In the rows, 128 means zero.
Each named turn below is shown by a few rows before and after it. Which turns, in which order, take the first row of each later pair to the second? The first pair is answered.
K_393:
[102 139 140 107 144 158 110 185  83 177 165 162 108]  ->  [107 131 153 103 139 155 114 175  73 180 159 165 111]
[144 117 155 163  93 139 171  89 131 205 132 127 134]  ->  [132 120 123 191  88 142 151 101 122 192 141 120 165]
[134 114 122 122 135 103 126 113 165  82 124 115 125]  ->  [136 110 129 118 137 100 132 111 166  85 121 116 122]
[139  87 137 124 123 115 172 116 129 110 126 144 119]  ->  [133  89 114 144 116 121 158 123 119  97 131 137 144]
K_809:
[146  91 125 101  95 123 139 107  95 117 123 123 129]  ->  [137 134 108  75 130 138 130 132 125 127 139 138  84]
[158  92 144 122 180 158 161  78 101 118 136 159  91]  ->  [133 123 126 136 193 172 128 125  85 103 162 177 104]
[159  98 110 185  62 112  98 130  86 167 121 117 190]  ->  [189 132 115 116 119 115 136 104 172 217 108 116  80]
[100 141 117 142 168 135 100 147  92  92 190 146 166]  ->  [149  72 153 128 130 108 160  59 109 115 137 109 153]
K_728:
[127 121 142 127  95 119 132 127 140 177 113 116 124]  ->  [127 130 126 126  91 111 128 137 156 159 112 102 125]
[130 125 140 164 124 143 108 155 119 202 138 124 115]  ->  [132 139 106 165 124 128 105 165 154 174 140  92 119]
[ 99 192 153  90 152 153 118 167 124 197 133 174  70]  ->  [121 190  92 108 160 163 122 141 154 217 134 142  70]
K_177:
[134 142  80 156 141 149 112 124 131  94 146 114 163]  ->  [140 150 109 111 133 119 135 129 177  80 128 101 128]
[155 128 125 122 117 108 150 131 191 139 122 102 125]  ->  [157 121 107 150 138 143 141 104 156 179 131 123 135]
[102 135 152 128 119 125 114 154  94 155 140 160 111]  ->  [100 137 156 126 110 115 115 167 100 141 139 152 114]
[156  91 187 116 120 132 169  93 133 153 110 114 102]  ->  [142  83 151 170 117 158 135  97  81 150 132 126 159]
Pairs:
Between the rows of a pair lie two turns.
[154  85 122 144 158 144 136  82 100  99 131 146 123]  ->  [153 109  93 132 162 127 135 103 148  75 135 120 111]	K_728 K_393
[119 112 161 154  83 121 138 165  86 105 114 140 170]  ->  [131 108 150 146  69 103 155 155 124 101  98 108 164]	K_728 K_177
[103 110 167 132 102 137 145 110  92 104 118 120 155]  ->  [127 113 136 115 117 133 168  84 148 124 108  88 121]	K_393 K_809
[138 116 159 122  98 100 142 123 158 137 111 116  92]  ->  [119 107 154 155  76 101 122 142 120 114 123 119 140]	K_809 K_809
[123 154 196 101 124 131 128 114 108 119 111 168  88]  ->  [155 120 132 148 120 154 134  51 100 158 102 136 121]	K_728 K_393
[142  97  86 162 116 117 131 109 152 151 112 123 117]  ->  [128 104  78 178 112 120 116 128 134 140 124 130 138]	K_809 K_809
[135 137 129 125 160 106 158 126 117 132 151 155 118]  ->  [143 128 107 140 155 107 160 111 123 135 149 137 131]	K_393 K_728
[140 115 105 154 130 124 143 103 104 151 136 127 117]  ->  [129 138  95 142 124  99 133 143 129 106 142 108 123]	K_393 K_728
[140  92 115 151 139 145 147  83 108 121 120 127 146]  ->  [116 132  84 153 156 152 116 131 118  99 146 131 151]	K_809 K_177
[123  99 159 102 100  72 171 119 146  75 101  74 133]  ->  [113 125 104 123 111  81 143 143 160  62 121  60 149]	K_393 K_393
[143  95  98 150 121 107 138 102 131  53 146 111 161]  ->  [157  86 124 124 122 101 160  82 149  68 131 111 131]	K_177 K_393
[129 145 112 147 160 128 126 143 129  62 118 148 113]  ->  [140 140 120 147 180 149 136 121 119  98 116 165  96]	K_393 K_177
[147 117 117 163 124 126 143 108 112 176 145 124 154]  ->  [135 160 101 130 138 104 135 157 166 131 158 108 124]	K_809 K_728
[109 138 182  96  89 108 135 162 143 143 114 127 120]  ->  [103 159 137 120 124 149 109 161 123 188 132 154 120]	K_728 K_809
[137 137 179 133 148 145 147 143 100 164 116 145 109]  ->  [133 149  97 175 149 153 123 152 115 150 137 112 144]	K_728 K_809
[126 115 200 107 139  86 146 133 145  55 111  94 110]  ->  [162 117 106 134 190 130 149  74 171 111 122  77  90]	K_177 K_728
[148  71 199 124 115 142 170  95  77 147  87 174 123]  ->  [157  70  86 187 104 152 150  76 105 142  96 111 177]	K_177 K_728
[117 130 137 138  91 110 129 129 108  98 139 157 109]  ->  [117 145 131 128 105 112 130 138 120 103 145 161  90]	K_809 K_809
[151 122 149  93 133 104 160 117 154  81 123 113 103]  ->  [148  98 141 139 144 149 140  89  75 128 136 156 135]	K_728 K_177
[139 142 107 124 113 118 147 126 147 150 105 122 115]  ->  [129 139 147 115 111 117 146 135 119 144 102 150 112]	K_728 K_728
[158  82 124 141 141 147 154  89 112 155 113 140 147]  ->  [163 104  92 127 146 128 160 106 168 118 117 103 131]	K_728 K_177
[116 114 129 118 115 100 152 126 146  66 149 121 152]  ->  [124 126 161  88 153 127 157 114 136 120 148 164  99]	K_728 K_809
[127  87 179 115 145 113 155 124 112 133 130 140 123]  ->  [113  88 172 129 133 106 142 141 102 108 135 135 150]	K_177 K_177
[121 143 167 106 124 117 118 164 123  69 124 132 129]  ->  [128 130 138 143 155 170 106 126  74 127 138 162 139]	K_177 K_177
[104 145 125 137 116 125  95 145 121 119 140 132 133]  ->  [114 146 138 127 131 137 103 128 121 150 138 147 106]	K_393 K_728
[113 128 151 109 123 123 145 134 144 124 120 117 103]  ->  [111 134 148 111 136 138 139 136 133 138 128 134  95]	K_809 K_177
[142 116 117 128 127 132 143 100 139 150 120 129 124]  ->  [135 126 131 114 117 113 143 122 155 116 119 120 124]	K_728 K_393
[ 95 162 163 116 106 145 101 172 124  72 116 131 139]  ->  [ 96 150 177 129 111 162  99 157  93  94 118 151 144]	K_177 K_809
[155 149  81  99 135 104 107 122 216 119 155 126 117]  ->  [140 160  84 102 131 102  98 146 210 109 163 131 123]	K_809 K_393
[140 150 117  87 195 130 132 120 107  61 156 162  83]  ->  [133 115 120 133 166 142 123  98  46  68 154 168 142]	K_728 K_809
[134 101 140 167 124 141 142 102  97 192 110 145 170]  ->  [108 141 122 144  96  86 131 174 167 109 117  95 174]	K_393 K_177
[124 100 169  91 110 148 146  82  77 163 130 187 107]  ->  [103 118 152 110 117 158 115 114  56 149 150 198 130]	K_809 K_393
[119 131 135 157 119 121 120 125 144 168 124 102 155]  ->  [124 141 154 135 128 114 134 126 163 166 121 107 127]	K_728 K_177
[111 113 173  93 119 100 149 141 117  76 119 127 124]  ->  [127 119 153 102 170 152 146 104  99 146 131 163  92]	K_809 K_177
[133 120 143 152 100 114 126 126 111 112 126 127 156]  ->  [149 114 156 128 110 112 146 104 131 138 115 122 119]	K_177 K_728
[145  79 137 143 111 100 146  70 120 162 110 120 140]  ->  [115 166 109 102 169 112 111 151 163 147 150 145  86]	K_809 K_728
[114 135  88 123  98  95 148 159 172  46 119  82 141]  ->  [106 109 210  94  97 107 156 152  91  80 109 164 125]	K_809 K_728
[131 120 146 123  88 103 139 166 108 132 119 110 143]  ->  [145 123 127 127 133 144 141 135 100 186 125 130 115]	K_809 K_177
[128 152 101 123 133 132 126 129 155 134 124  96 115]  ->  [121 138 158 116 134 148 128 126 107 158 122 140 113]	K_728 K_728
[161 119 115 119 152 137 152  82 135 156 117 138  96]  ->  [135 149  61 147 153 143 113 132 136 129 147 127 128]	K_177 K_393
[143  79 176 137 137 134 162  93  70 134 108 160 142]  ->  [153 143  87 114 195 150 153 112 162 148 130 133  80]	K_809 K_728
[140 130 132 163  65  89 103 137  99 115 131  71 207]  ->  [180 112 175 112  88  87 160  79 142 157  97  72 134]	K_809 K_393
[ 97 166  81 156 142 141 105 123 142 155 171 107 151]  ->  [112 126 121 142  94  96 141  98 162 125 134  68 159]	K_809 K_177
[134 165 111  85 155 129 128 130 150 120 150 131  97]  ->  [137 155 125  88 160 145 129 111 126 151 147 152  94]	K_728 K_728
[132 109  86 170 111 106 120 102 113  74 119  87 181]  ->  [138 110 191  91 113  80 154 112 130  83  93 126 111]	K_177 K_728
[122 129 174 109 127 125 138 135 123 148 118 146 109]  ->  [136 108 115 152 121 142 134 102 117 160 120 118 143]	K_393 K_728
[124 153  76 137 115 148 107 132 152 199 124 104 131]  ->  [121 160  94 109 103 119 115 147 182 175 117  88 117]	K_177 K_177
[132 111 191 111 104  94 144 135 143 122 106 128 140]  ->  [145 129 163  98 131  99 147 131 183 136 112 118 106]	K_393 K_809
[157 120 100 130 134 134 141 128  97 121 124 128 141]  ->  [148 120 132 117 118 122 142 140  92 109 118 137 139]	K_177 K_728
[115 151 115 135 146 126 105 166 117 118 145 153 151]  ->  [128 135 169  98 135 103 137 149 132 120 118 151 117]	K_177 K_393
[121 105 122 163 142 165 144  78  81 161 103 149 145]  ->  [101 136 107 164 159 176 119 113  80 156 125 165 140]	K_809 K_809
[136 161 167 132 150 134 139 117 110 128 127 162 104]  ->  [150 132 167 145 132 125 155  89 106 128 116 144 122]	K_177 K_809
[128 106 168 159  76 174 111 144  89 131 139 139 151]  ->  [142 120 134 145  60 136 125 152 161 101 128  78 141]	K_728 K_177
[144 141 105 150 163 107 132 146 139  67 138 105 163]  ->  [159 135 161 103 176 102 159 124 155  95 118 121 109]	K_393 K_393
[132  74 181 106  89 117 140 102 118 144 102 115 144]  ->  [140  81 100 140  92 125 126  99 143 139 116  77 166]	K_728 K_393
[139 160  78 131 140 114 119 103 153 142 117 107 119]  ->  [132 164  79 133 133 104 115 115 152 126 118 102 133]	K_177 K_177
[117 138 115 107 130  96 117 153 146  21 133  93 145]  ->  [175 102 126  92 177 138 163  49 143 126 107 119  81]	K_809 K_177
[141 100 101 142 105  99 143  93 134  75 104  76 169]  ->  [108 152  73 150 135 119 101 155 130  60 139 103 168]	K_809 K_809
[138 156 129 105 151 139 152 147 180 147 139 135  74]  ->  [123 143 114 152 156 178 125 140 110 171 160 166 117]	K_728 K_177
[108 136 188 102 118 100 134 149 123  92 128 136 151]  ->  [124 111 169 138 131 145 131 100  80 159 128 156 160]	K_393 K_728
[116 143 105 151 138 140 115 117 101 172 143 135 149]  ->  [123 127 115 154 121 133 124 105  98 173 130 127 158]	K_393 K_809
[115 141 134 101 144 126 129 145 128 101 149 151 130]  ->  [131 120 130 112 151 147 144 101 116 144 142 155 123]	K_393 K_728
[124 124 137 143 113 138 120 131  93 114 131 145 161]  ->  [133 145  85 144 137 150 118 129 131 135 141 123 143]	K_728 K_393
[118 150 189  80 127 125 129 161 133 155 129 152  83]  ->  [134 108 208  97  91 113 146 124 113 147 109 137 114]	K_809 K_809
[138  92 140 165 116 148 135  90  78 116 140 152 152]  ->  [119 143 118 157 152 167 105 134  93 117 168 174 130]	K_809 K_809
[105 145 158 100  91 144 107 142 110 192 105 101 132]  ->  [103 157 129  99  87 129 105 158 144 162 109  73 136]	K_728 K_728
[128 101 152 134 105 105 140 121 118  73 112 120 152]  ->  [157  99 137 119 133 119 160  80 149 111 104 113 112]	K_177 K_728
[120 108 192  93  93  92 158 132 138  66 145 110 125]  ->  [128  82 135 164  97 139 133  97  75 112 159 118 186]	K_728 K_393
[143 176 126 116 125 115 116 150 188 100 127  82 119]  ->  [125 137 201 138  98 131 106 146  89 113 124 137 159]	K_809 K_728
[139 114 180  96 104  98 171  94 153 116  91 104 123]  ->  [110 158 202  75 140 116 142 146 136 118 119 155  96]	K_809 K_393
[116 121 118 182  70 102 143 162 167 134  96  58 160]  ->  [ 94 186  99 162 134 138 109 213 168 157 135 110 115]	K_177 K_809
[143 115 120 131 161 149 121 115 102 125 137 135 118]  ->  [152 103 134 121 138 121 139 111 125 106 118 109 124]	K_177 K_809
[115 163  99 197 149 178 108 155 115 168 144 150 119]  ->  [110 184 113 150 134 130 125 189 187 111 133 116  86]	K_728 K_177
[118 104 115 167 126 128 109 131  67  78 140 130 176]  ->  [127 116 150 108 109  81 143 140 140  49 113  99 129]	K_728 K_177
[ 98 149 101 131 158 140  94 181 123  70 170 148 145]  ->  [141 135 119  79 177 130 147 128 186 112 140 130  67]	K_809 K_809
[131 113 159  93 126 150 145 103  75 132 109 186 130]  ->  [150 139  69 107 154 165 145  86 131 152 116 145 111]	K_809 K_728
[121 139 136 111 117 127 109 148 139 165 131 135 120]  ->  [133 127 119 121 112 131 118 122 144 177 126 121 125]	K_393 K_728
[141 116 157 135 116 124 134 102 128 180 112 129 105]  ->  [143 115 132 136 106 104 137 104 157 150 108  95 112]	K_728 K_393
[136 147 128 123  93 127 132 140 153 186 111 105 119]  ->  [122 164 127 123 104 136 113 161 141 184 124 124 119]	K_393 K_809
[123 128 119 100 138 131 111 151 153  96 151 135 134]  ->  [118 115 146 104 134 140 111 148 115 114 149 162 143]	K_728 K_177
[122 149 213  55 163 137 143 141 122 119 131 188  63]  ->  [166  78 164 128 142 167 162  40  77 180 109 160 118]	K_728 K_393
[130 107 170 114 128 114 141 142 107 124 129 159  99]  ->  [148 102 114 140 143 142 140 109 114 167 131 147  99]	K_809 K_728
[136  98 143 123 115 120 130  99 122 110 112 124 126]  ->  [128 106 107 143 119 133 115 108 116 106 127 120 147]	K_177 K_393
[ 98 161 161 101 123  94 122 147 147 111 145 125 118]  ->  [126 158 111 116 159 125 130 101 161 162 149 119  99]	K_177 K_728
[112 153 105 137 131 158 108 149 128 177 160 151 141]  ->  [116 116 141 133  68 104 135 137 140 127 125 105 172]	K_809 K_177
[ 98 176 162  91 175 152 100 182 110 135 155 192  74]  ->  [ 95 138 191 119 142 150  99 168  53 124 148 202 128]	K_393 K_177
[115 126 106 159 130 149 123 132  90 149 133 137 144]  ->  [112 119 159 135 109 128 135 138  86 142 122 146 137]	K_177 K_728
[109 150 108 158 112 141 126 149 134 145 136 124 168]  ->  [111 133 122 160  95 130 137 136 131 146 125 118 175]	K_393 K_809
[104 127 107 120 167 137 118 108 103 127 132 169  94]  ->  [ 88 120 115 134 135 116 107 131  88  86 134 158 130]	K_393 K_177
[129 125 133 109 144 116 139 148 143  93 135 103 126]  ->  [149 105 128 125 156 145 145 108 121 147 131 115 121]	K_728 K_728
[148 134  91 135 119  96 151 125 164 113 123  82 167]  ->  [132 146  82 142 123 102 136 145 156 102 133  91 175]	K_809 K_809
[114 146 100 155 115 149  96 156 114 133 134 126 164]  ->  [118 138 181 106 113 134 126 147 119 151 111 153 116]	K_177 K_728
[141 125 107 142 130 104 121 121 132 103 139 113 154]  ->  [151 138  99 126 155 117 128 110 150 130 138 125 117]	K_393 K_177
[115 141  93 141  94 140 121 128 126 171 141 100 160]  ->  [106 152 123 110  84 110 129 154 158 125 135  88 138]	K_809 K_728
[ 94 160  52 105 126 157 112 155 165 164 150 124 106]  ->  [ 84 145 128  95 124 170 113 155 105 185 145 181 104]	K_728 K_728
[155 118 106 128 145 138 154 105 148 132 129 112  98]  ->  [152  98 115 150 123 135 151  94 115 121 124 116 132]	K_393 K_393
[127 134 101 142 156 126 120 121 128 122 148 133 131]  ->  [134 127 108 131 155 121 133 106 139 132 139 128 118]	K_809 K_809
[140 101 119 123 201 148 143  95 121  91 144 160 114]  ->  [148  80 127 128 174 124 159  81 131  72 130 135 130]	K_177 K_809
[ 62 157 159 136  91 129  87 202  87 113 139 152 169]  ->  [110 147  37 179 112 159  97 129 142 169 137  88 166]	K_728 K_728
[139 137 140 122 166 118 121 130  94  87 138 171 115]  ->  [139 121 117 149 148 114 121 122  88  71 139 148 149]	K_809 K_393
[118 141 104 130 136 141 116 130 114 167 118 143 131]  ->  [102 154 120 118 127 121 109 164 123 128 119 144 131]	K_728 K_728
[109 133 162 144 109 121 112 125  82 141 137 146 123]  ->  [113 141 110 150  90  99 111 129 128 116 137  94 139]	K_728 K_177
[140 147 133  92 149 134 141 116 168 174 111 126  81]  ->  [102 152 110 134 101 110 104 176 142  97 129 101 163]	K_177 K_177
[122  82 111 165 101 160 139  73  71 228 118 144 149]  ->  [ 64 136 152 115  66  74 118 205 120  64 132 122 159]	K_728 K_728
[150  93 144 143 104 140 124  88 111 177 113 124 138]  ->  [140 115 159 119 132 151 116 107 113 188 125 154 104]	K_809 K_393
[151 112 109 115 165 146 154  83 127 163 115 147 102]  ->  [ 98 148 104 116 135 112 113 175 128  77 140 139 146]	K_809 K_177
[118 130 123 152 128 166 111 125  89 184 143 152 144]  ->  [134 108 126 154 112 155 129  96  96 188 126 128 146]	K_393 K_809
[ 89  98 165 152  82 149 151 110 113 159 111  78 188]  ->  [ 80 172 160  90 139 149 146 162 185 164 127  91 100]	K_177 K_809
[114 137 166 160  90 117 108 171 104 189 100 109 145]  ->  [114 149 133 169  98 125 100 178 114 196 108 102 147]	K_393 K_728
[117 169  96 160 125 131 129 140 160 136 148 142 151]  ->  [116 157 136 158 125 143 131 131 122 158 148 175 152]	K_728 K_728
[116 148 161 102 169 146 122 158 131 120 142 156 108]  ->  [146 113 121 136 167 165 137  95 130 168 128 134 117]	K_393 K_728
[133 124 169 123 120 146 140 118  97 203 109 158 114]  ->  [110 139 186 104  75  95 136 172 130 126 105 121 133]	K_177 K_177
[121 140 115 148 117 131  99 111 115 149 147 148 103]  ->  [113 155 126 131 107 109 102 134 138 123 147 138  96]	K_177 K_393
[136 137 130 124 105 119 133 130 153 120 122 108 127]  ->  [128 136 129 132 102 118 127 140 141 115 125 110 142]	K_809 K_809
[110 113 178 115  81 125 131 134  95 205 111 155 129]  ->  [ 83 138 123 150  74 123  95 177  97 166 136 136 172]	K_177 K_393
[154 113 111 128 150 141 138  85 128 133 128 132 103]  ->  [129 126 159 105 138 118 130 132 121  87 134 149 104]	K_728 K_728
[128 152  61 142 144 166 118 117 160 182 130 112 110]  ->  [120 165  94 102 138 137 131 143 192 164 122 110  79]	K_177 K_393
[138 106 154 133 113 112 131 124  81  79 120 150 200]  ->  [132 183  88  98 167 121 117 169 166  89 146 136 131]	K_393 K_393
[121 120 100 166  97 132  95 124 123 151 135 115 169]  ->  [117 146 126 118  96  95 111 156 177 124 124 102 126]	K_177 K_809
[140 110  81 158 100 131 142 102 139 171 112  78 145]  ->  [143 127 138  94 129 118 163 112 170 171 106 108  77]	K_728 K_177
[145  89  77 166 129 114 132  82 118 121 108  73 158]  ->  [130 138  39 159 169 135 110 119 137 128 135  91 128]	K_809 K_177
[105 124 105 170 105 110  97 134 123 157 126 111 163]  ->  [122 115 101 167 113 114 115 109 135 178 115 101 146]	K_809 K_177
[147 138  94 137 142 159 112 137 133 190 131 128 102]  ->  [138 142  81 147 136 157 101 150 128 179 136 126 121]	K_809 K_393
[130 148  98 130 165 113 135 143 165  82 153 110 111]  ->  [121 133 164 124 172 132 133 139 103 113 152 172 108]	K_728 K_177
[131 134 132 109 151 113 117 160 128  60 142 131 126]  ->  [145 106 164 115 159 141 132 115  82 120 131 165 118]	K_728 K_809
[ 96 132 131 146  77 122 115 162 111 142 129 116 162]  ->  [111 114 166 118  70 105 143 146 126 142 107 111 138]	K_177 K_393
[152 129 134 132  72 161 104 130 125 218 113 117 135]  ->  [132 161 114 133  61 143  87 178 151 176 127  97 146]	K_177 K_393
[137 133  69 103 125 113 138 117 168  80 142 100 119]  ->  [142 102 143 105 132 151 147  79  83 152 136 172 113]	K_728 K_728
[142 127 134 127  63  77 175 104 183 127  96  72 161]  ->  [133 163 186  70 110  92 177 132 190 153 106 129  92]	K_809 K_393
[171 131  93 140 123 135 172  90 141  95 114  99 113]  ->  [170 133 139 118 149 148 175  89 115 118 114 144  86]	K_728 K_177
[108 160 135 101 116 115 114 181 164 133 112 106 123]  ->  [100 150 164 109 103 112 110 183 132 125 111 121 140]	K_393 K_809
[130  92 124 150 135 113 144  90  74  45 129 130 170]  ->  [151  85 164 109 146 109 176  61  99  82 108 137 116]	K_177 K_728
[103 129 156 138  57 120 117 147 118 124 105 120 156]  ->  [127 153 136 111 107 150 129 122 157 194 106 131  86]	K_728 K_809
[139 103 150 111  95  82 138 117 131  74 103 125 137]  ->  [162 108 105 111 130 106 148  81 163 114 103 114 107]	K_177 K_728
